Each named move below is a turn or a mirror, shown by a few rows before and after it. Which moves, in which order, take the first row of each later pair to the second? The first pair is answered.
Y (before |-> after):
-9.4 5.9 -8.3 -6.9 9.4 7.0 -6.5 4.9 -9.7 |-> -9.7 9.2 -9.5 -6.7 11.6 2.9 -1.9 1.8 -7.6
3.5 32.3 -13.5 -4.5 -5.3 6.3 20.9 -13.2 -8.3 |-> 8.6 6.9 -0.5 -7.1 -16.0 30.2 -13.8 6.9 -19.4
-4.0 8.8 1.3 -8.6 14.1 10.0 -1.5 -0.1 -9.6 |-> -4.7 11.0 1.3 -7.8 14.2 9.8 -0.3 -1.6 -10.2
G (before |-> after):
1.9 7.2 -10.5 -7.2 -4.2 -11.3 -3.5 -13.1 8.9 |-> 1.1 -3.5 -9.6 -5.0 -1.1 -15.8 -4.7 -12.6 6.7
-0.9 24.3 6.2 7.9 -28.9 -11.1 -5.6 5.7 23.7 |-> -3.3 -18.6 7.3 16.3 -16.0 -31.0 -7.2 7.1 15.2
6.7 9.5 7.5 49.1 24.6 -22.3 -1.1 -24.2 33.0 |-> 6.9 27.2 6.3 45.4 19.2 -14.4 -0.1 -23.5 36.9
21.1 -0.8 -4.8 27.1 -18.5 -20.9 -18.2 -18.4 13.0 |-> 22.0 10.5 -5.4 23.6 -21.4 -15.2 -16.9 -19.7 15.2
K (before |-> after):
-16.3 24.0 -3.6 13.1 27.9 -3.1 -8.7 -13.8 -3.4 |-> -13.9 -19.0 -1.1 -5.9 10.9 -14.6 26.2 18.9 10.1
13.4 10.2 4.4 -2.4 -23.1 -21.6 -11.5 -13.5 -5.0 |-> 10.2 3.1 5.2 8.2 -13.6 -31.8 -8.0 -10.6 3.5
-11.2 -8.6 5.4 -12.9 19.9 26.6 -6.7 20.6 -17.6 |-> -14.2 -2.7 3.7 1.6 31.6 21.5 -13.2 14.5 -12.7
1.8 -14.0 -13.6 -8.8 8.8 -20.0 27.7 20.5 9.6 |-> 10.7 20.1 -15.6 -28.6 -9.6 11.7 5.1 2.0 -19.2
Then:
Between the rows of a pair lie 2 to 4 moves.
7.5 -29.9 3.5 -32.5 -20.0 15.0 -5.3 9.8 -24.7 |-> -5.6 -48.5 2.3 2.3 11.1 -18.8 9.0 20.2 11.4 -> G K G K
-16.3 32.3 0.6 -18.7 14.6 43.2 -2.8 17.0 -9.7 |-> -21.9 16.6 -10.7 -19.1 26.4 -1.0 47.4 10.3 5.1 -> G Y G K
2.5 -0.7 -9.3 -6.0 -19.1 -3.1 3.6 -17.9 -14.2 |-> -1.0 10.4 -9.9 3.5 -14.2 -10.1 19.5 -8.6 11.8 -> K G K G
-22.8 22.8 -2.6 -26.8 9.5 5.4 45.3 11.8 -13.4 |-> -27.3 -12.0 13.0 10.3 36.2 16.1 -23.4 17.3 -25.9 -> K Y G K
4.3 -9.4 -6.9 -23.4 -6.5 17.6 28.0 18.0 -2.1 |-> -1.7 -27.2 2.3 13.4 19.9 15.3 -11.2 23.7 5.6 -> Y K K Y
-2.5 36.8 -8.9 14.6 20.2 7.1 -2.5 -15.1 -8.9 |-> 7.3 7.6 -7.6 -18.0 -1.7 11.1 4.5 -13.8 -39.5 -> G K Y K
-11.7 20.3 -13.3 12.5 13.0 -13.7 -1.1 -34.1 -8.3 |-> -1.5 -22.3 -5.3 -26.6 -25.1 -1.0 20.1 5.0 -13.6 -> Y K Y K
-1.8 -17.4 4.0 7.0 6.4 -30.5 2.8 -8.7 3.4 |-> 0.7 15.4 -1.2 -1.9 -2.2 -14.8 -5.8 -28.1 -12.7 -> K Y K
-16.4 9.2 12.4 9.8 41.7 16.0 -16.3 -11.0 -38.8 |-> -5.7 -3.0 14.4 -31.0 2.2 32.9 10.0 13.6 -40.4 -> K K G
9.1 23.1 -8.2 -8.0 -4.2 7.5 7.3 -18.3 -2.4 |-> 7.9 -18.3 1.1 8.8 9.8 1.1 -20.3 -9.8 -12.1 -> Y G K
-6.5 9.5 0.8 -20.9 -0.9 26.7 6.0 6.9 -9.6 |-> -8.7 5.0 1.1 -18.3 1.3 20.9 19.6 17.7 5.3 -> K G K G
4.9 1.5 8.4 8.7 -1.9 7.4 -27.5 5.2 -12.4 |-> -0.5 8.7 6.0 15.2 1.7 -4.5 0.7 19.4 20.5 -> K G K Y
7.2 16.4 8.4 19.4 -17.1 -0.8 -30.8 -3.7 17.0 |-> 4.8 4.6 6.6 17.6 -17.3 -18.7 -0.5 8.0 34.5 -> K Y G
-4.8 21.3 6.4 14.3 -10.8 -11.0 -20.4 -12.3 13.7 |-> -3.8 25.0 7.4 9.5 -16.2 -7.2 -17.7 -10.3 15.2 -> G K G K
2.0 23.5 -7.4 7.1 10.2 5.6 26.6 3.4 7.5 |-> 10.0 -12.2 3.1 -3.3 -1.7 20.6 -3.9 10.2 -25.6 -> G Y K
6.0 2.6 24.2 26.9 29.9 -7.0 -1.2 20.0 14.4 |-> 13.5 -29.2 28.7 10.8 20.3 -5.4 -8.4 19.4 -15.0 -> G K K G
-2.5 -9.5 7.8 1.4 -0.3 16.2 -10.7 25.3 -6.2 |-> -6.1 -8.5 6.6 9.5 8.5 9.5 -6.6 27.1 3.7 -> G K K
11.4 15.5 2.6 -13.0 -17.2 -2.2 15.1 -9.9 -13.5 |-> 2.0 -3.3 1.5 13.4 10.1 -26.7 8.4 -13.9 -6.0 -> G K G K
-15.0 -8.9 10.6 25.9 2.8 -3.1 -23.5 8.6 4.7 |-> -10.3 -22.2 5.3 6.8 -4.1 -12.8 -16.8 -9.2 -24.7 -> Y K K G
-15.7 -5.6 -4.5 -7.9 7.6 32.2 8.0 28.4 -4.1 |-> -20.8 -3.5 -12.6 -2.1 20.9 4.5 31.6 13.8 2.0 -> G Y G
-9.1 3.0 6.1 -3.5 -5.5 18.2 1.9 6.8 -3.4 |-> -10.0 -11.1 4.8 -2.0 -2.8 5.1 12.7 10.4 -0.3 -> K G Y K
11.3 -8.1 13.3 -7.1 -9.8 15.9 -21.7 -1.4 -25.6 |-> 1.0 14.0 9.2 12.1 1.3 3.3 11.2 17.9 30.3 -> K G K G
-3.6 18.1 10.0 11.6 -0.1 -6.7 10.6 10.3 25.4 |-> 7.3 8.5 11.0 -15.0 -19.3 11.8 -9.2 -1.8 -19.2 -> K G K
3.7 1.0 -6.6 -20.8 -19.2 20.7 -3.2 1.8 -15.7 |-> -4.7 -31.1 -7.4 10.8 13.5 -13.4 -2.5 2.4 -2.6 -> G K K
-14.3 -4.7 -1.0 2.9 18.9 3.0 24.7 28.2 25.7 |-> -13.9 -15.2 1.2 2.9 19.9 4.7 19.1 31.2 22.1 -> Y G Y G
-0.7 -2.5 -2.8 -4.5 -3.0 -7.1 19.5 -1.0 9.3 |-> -3.4 -2.0 -1.6 4.9 5.5 -10.5 14.1 -2.1 11.6 -> Y K Y K
6.9 -19.1 2.4 -21.3 -26.3 -3.4 -10.3 -4.3 -24.1 |-> 0.5 38.4 -1.4 -6.8 -21.8 5.4 2.3 -2.3 16.8 -> K K G
2.5 -5.0 0.4 -37.3 -33.2 13.7 11.4 10.8 -0.5 |-> -4.3 -49.4 1.0 -9.8 -3.0 -17.5 1.2 4.5 -4.5 -> K G K
1.1 30.2 3.2 -3.8 -14.6 26.5 -1.0 17.1 21.3 |-> 1.0 10.5 -7.9 -18.4 -13.5 -10.0 40.7 0.7 12.4 -> K G K Y
7.1 -32.3 -0.5 2.6 -16.5 2.6 -4.8 5.5 -13.0 |-> 1.8 2.2 -2.4 8.4 -16.8 4.8 17.3 18.2 23.8 -> G K K G
3.8 -8.0 5.2 19.1 17.1 8.0 -27.9 -1.4 -2.9 |-> 4.8 9.6 4.7 14.2 11.6 18.8 -28.9 -1.9 1.0 -> Y G Y G
-4.7 -27.0 10.7 34.3 0.8 0.9 -35.3 15.9 3.8 |-> 0.7 -4.3 -4.9 -8.5 -29.3 -12.3 41.2 17.1 19.8 -> Y G K
3.8 2.9 7.4 13.8 11.2 -1.0 1.9 -4.1 11.3 |-> 6.9 -9.9 11.0 3.9 2.5 10.1 -11.5 -1.4 -5.0 -> Y K K G
-15.1 -0.9 -14.7 -2.0 2.4 -24.1 30.9 -13.6 -8.4 |-> -4.4 -5.1 -2.2 -20.3 -22.7 17.9 -3.2 1.9 -29.0 -> K Y G
-10.8 34.1 -9.3 1.2 18.2 24.2 -6.9 -16.7 -8.7 |-> -9.1 -42.5 -0.6 1.1 17.6 6.0 -7.3 8.7 -16.1 -> Y G K
-7.3 -11.7 -8.4 -31.0 -8.2 3.2 16.1 11.7 -30.9 |-> -14.8 0.0 -6.6 6.0 26.6 -1.6 -23.7 -9.6 -32.2 -> G K G Y
-6.2 -1.9 -2.5 8.8 8.4 -6.0 -3.5 -1.7 5.2 |-> -2.6 1.6 -0.1 -1.8 -3.0 8.2 -11.2 -2.1 -6.3 -> Y K K
-13.6 -35.7 4.8 -17.7 17.2 18.2 17.5 25.4 -6.4 |-> -20.3 -21.7 0.0 13.4 46.8 7.4 -5.3 2.6 -7.5 -> G K G
3.9 -9.3 2.8 -5.1 1.9 -0.7 0.0 -11.9 -20.7 |-> 6.5 1.7 5.8 -5.8 -4.8 13.4 -8.9 -5.0 -16.5 -> Y K G Y
-15.4 14.2 -18.6 -31.5 26.1 -9.3 54.8 -4.9 -18.5 |-> -13.6 -19.8 -1.7 -6.9 43.3 12.3 -24.3 -5.6 -51.8 -> K G Y K
7.0 -8.2 -2.7 12.7 -4.7 -26.4 25.4 8.7 18.4 |-> 9.5 32.1 -0.6 10.8 -14.7 6.0 2.9 5.6 18.9 -> Y G Y K
-5.0 7.8 -0.3 1.7 7.7 -9.2 17.8 8.3 15.3 |-> 0.6 12.3 -3.3 -12.7 -0.7 2.5 2.3 -11.4 -18.1 -> K G K Y
-12.1 -9.1 -1.8 11.1 28.7 1.6 13.5 9.5 8.4 |-> -6.2 0.3 1.9 -9.8 6.4 24.4 13.8 25.1 6.6 -> G K Y
6.5 -17.6 -8.5 0.2 -23.9 -11.7 -11.8 -16.1 -18.7 |-> 5.8 23.7 -10.7 -2.4 -31.8 2.2 -3.1 -12.7 1.2 -> K K G
-7.9 17.8 9.5 -0.6 -1.8 10.2 -7.0 22.3 19.6 |-> -6.1 17.0 -2.1 -18.8 -7.0 -9.5 23.1 -0.5 1.9 -> Y G K Y
13.1 8.6 2.7 8.9 -15.1 4.3 -23.2 -8.0 1.8 |-> 15.0 -3.3 5.7 2.4 -23.7 4.7 -19.9 0.7 0.7 -> Y K Y K
-0.7 -1.5 -1.4 1.0 -7.8 12.6 -16.7 -2.7 -7.1 |-> -3.5 16.7 -4.7 7.2 -2.8 7.0 -6.6 -5.3 6.0 -> G K G Y
17.2 26.4 3.5 15.8 -33.7 15.3 -49.7 -17.9 32.8 |-> 17.7 -12.7 9.9 21.7 -28.8 8.7 -62.2 -9.3 22.4 -> G Y G Y
-2.5 12.5 1.1 18.0 3.3 9.1 -25.5 -17.4 -2.4 |-> 5.3 -4.8 -0.5 -21.7 -25.6 9.5 8.3 -7.4 -13.0 -> G K Y K
-0.8 9.5 -11.0 -5.1 -4.1 -30.2 38.9 -10.0 20.0 |-> -0.5 -37.7 5.2 12.2 2.0 -22.0 5.7 21.3 23.6 -> K Y K K
-7.8 31.2 2.9 6.8 -11.7 18.4 9.4 19.7 28.0 |-> 0.1 -11.1 10.1 -10.6 -23.4 30.2 -20.4 17.5 -18.0 -> Y G K
-16.7 15.7 5.0 -1.7 14.0 4.5 35.7 16.2 14.1 |-> -17.6 -7.8 11.0 23.4 34.9 6.6 -8.2 7.9 -4.0 -> K Y K G
-2.0 23.7 -15.6 14.2 -13.9 -47.4 -2.5 -41.1 32.4 |-> 8.6 -40.6 7.5 8.3 -30.5 -13.8 -57.5 -1.8 7.8 -> G Y K
-0.1 2.1 -9.7 -10.3 2.9 -14.7 43.3 -3.8 11.5 |-> -2.6 -19.1 6.4 15.5 14.5 -0.5 5.3 25.1 28.8 -> Y G K K
6.0 -33.7 -0.9 -10.4 -10.7 1.3 -3.0 14.9 -7.8 |-> -2.7 -8.5 -5.1 25.5 21.0 -9.3 -22.7 -4.4 4.1 -> G K G
1.3 10.0 -1.7 -15.4 -28.2 3.1 39.9 14.3 19.5 |-> -3.2 -31.3 7.1 28.1 15.2 -6.0 -31.6 -8.1 -12.4 -> Y K G
10.1 22.4 7.3 23.5 -7.2 -3.1 -28.0 3.9 22.5 |-> 16.3 -17.1 5.6 -10.7 -31.1 -14.9 8.4 19.9 13.2 -> G Y K
-2.9 8.8 -4.4 -2.0 -7.4 0.6 34.4 10.4 30.2 |-> -3.4 40.2 -5.5 8.7 2.0 15.4 2.5 -13.1 16.5 -> Y K Y
9.3 -0.3 11.4 28.6 -2.9 -2.6 0.4 -2.4 11.6 |-> 11.2 -14.6 9.5 20.9 -3.5 -10.5 1.5 -13.5 -6.0 -> K K Y G
-1.3 0.2 -7.4 2.2 29.6 8.4 23.3 22.0 4.5 |-> -0.2 -12.8 -8.5 0.0 33.6 -0.2 20.5 10.5 -11.1 -> Y K Y G
-0.9 17.6 -7.0 -11.6 17.9 15.3 -4.7 -10.7 -10.2 |-> -2.6 14.8 -2.3 -6.1 15.9 22.6 -5.8 10.3 10.2 -> K Y G
3.4 15.7 -6.3 -24.5 -9.8 10.9 18.4 10.7 -27.0 |-> -2.4 -28.5 3.6 0.1 8.2 -1.7 7.5 35.7 -9.4 -> K K Y
-1.0 -11.3 15.1 13.1 18.4 15.2 -21.3 30.1 6.7 |-> -2.0 8.1 -0.3 -13.3 3.5 -5.5 39.6 20.5 15.0 -> K K Y K
7.7 4.8 11.7 -3.8 -2.7 9.7 -4.5 24.4 8.2 |-> 9.2 -0.3 4.9 -17.1 -6.7 -6.2 18.4 14.4 -1.1 -> K G Y K
-6.8 -21.5 9.8 -32.1 -5.8 27.6 -20.2 -8.8 -35.9 |-> -19.5 -37.8 0.3 -11.0 17.5 -22.7 36.2 2.4 11.8 -> G K K Y
6.9 1.6 -1.7 -25.1 -13.3 -9.3 31.0 -15.9 -28.0 |-> -0.7 -18.1 -1.6 -3.0 9.6 -31.8 33.2 -13.3 -13.9 -> K G K
-0.9 -31.1 6.6 -7.1 -4.3 8.3 -6.1 20.5 -0.1 |-> -5.8 0.7 4.4 5.6 4.5 8.1 5.1 24.0 28.4 -> G K K G
-18.5 -15.5 -3.6 -15.7 6.7 -5.1 15.4 2.2 1.2 |-> -16.2 2.4 1.6 -12.5 2.7 22.3 -14.8 4.2 -3.8 -> G K Y
-4.7 4.1 -1.4 2.6 9.3 -17.1 8.0 -4.2 11.3 |-> -0.8 13.5 3.2 -0.3 2.2 5.2 -18.5 -6.2 -1.2 -> G K Y K
0.2 4.1 7.9 -7.9 -0.5 32.4 -22.3 17.0 -7.7 |-> -9.5 -6.4 -5.1 0.0 18.0 -19.3 32.6 4.9 13.3 -> Y K G
-14.6 16.0 -9.6 8.3 26.4 7.0 15.4 3.5 11.0 |-> -16.6 10.8 -4.6 15.1 29.5 12.7 -0.3 7.7 8.5 -> K K Y K
0.2 -0.7 7.2 12.3 8.7 -17.9 -3.8 -12.3 3.6 |-> 2.8 12.7 3.4 0.5 0.7 -14.4 4.3 -19.6 -1.9 -> Y K K Y
3.0 18.2 -17.0 -17.5 -16.4 -0.2 9.4 -8.2 -10.8 |-> 4.4 -20.5 -3.3 -10.7 -18.8 7.8 -3.7 23.0 -1.4 -> K K G Y
14.7 -9.0 -3.9 -3.8 -14.8 -15.4 8.3 -15.2 -20.2 |-> 11.2 -5.4 -0.9 10.8 -3.8 -10.2 -12.5 -20.2 -22.6 -> Y K Y
10.7 -21.1 10.6 6.6 -0.1 -3.3 -23.4 14.3 3.0 |-> 11.7 -1.5 11.8 1.1 -9.8 6.7 -14.9 23.7 18.6 -> G Y K Y
-2.9 30.3 -7.2 27.6 6.1 -7.4 -6.3 -15.1 10.8 |-> 8.6 -10.9 6.0 -1.4 -28.0 20.9 -18.3 20.5 -6.7 -> Y K K
-23.9 -12.1 -8.7 -32.6 29.6 16.3 -0.5 5.4 -12.5 |-> -27.9 5.9 -11.7 -23.6 37.6 14.2 -0.8 -5.0 -7.7 -> K Y G
-12.2 -17.5 -6.3 10.5 19.7 -9.8 -1.1 -26.0 -7.9 |-> -4.1 -1.5 -6.1 -14.4 -2.6 13.5 -4.9 -28.4 -23.9 -> K K G
7.4 0.5 7.2 9.4 -2.0 29.3 -48.3 -1.6 -12.5 |-> 10.6 22.5 -9.1 -31.8 -27.4 10.0 25.6 -9.5 -6.0 -> Y K K
7.2 22.3 7.8 -16.0 -11.1 33.3 -22.3 4.1 -17.5 |-> 1.5 -4.2 -7.0 -22.9 -0.9 -23.6 36.6 -13.8 -16.4 -> G Y K
19.4 -42.0 11.8 -5.0 -36.5 -10.0 -19.9 17.3 6.3 |-> 10.3 20.5 -4.7 6.8 -24.6 -26.7 21.1 -1.0 45.6 -> G Y K K
10.6 14.4 -14.5 19.9 -25.5 -39.5 -5.5 -33.9 31.9 |-> 16.3 -20.4 -11.6 6.1 -32.9 -39.3 -18.5 -37.9 -2.8 -> G K K G
-6.7 7.1 10.8 20.2 25.7 16.5 -16.0 10.3 1.6 |-> -0.5 32.8 1.8 -14.1 -1.6 21.5 13.8 -0.8 -9.8 -> Y K K Y
2.4 -16.2 9.8 1.3 2.3 -5.6 8.2 15.5 28.4 |-> 8.4 9.4 11.3 -15.4 -15.1 22.5 -12.7 6.9 4.2 -> G Y G K
-6.7 15.6 -9.7 -27.4 -13.0 11.6 11.2 -2.8 -18.8 |-> -6.3 14.9 -10.1 -20.5 -5.9 10.6 0.2 -12.1 -28.3 -> K G K K
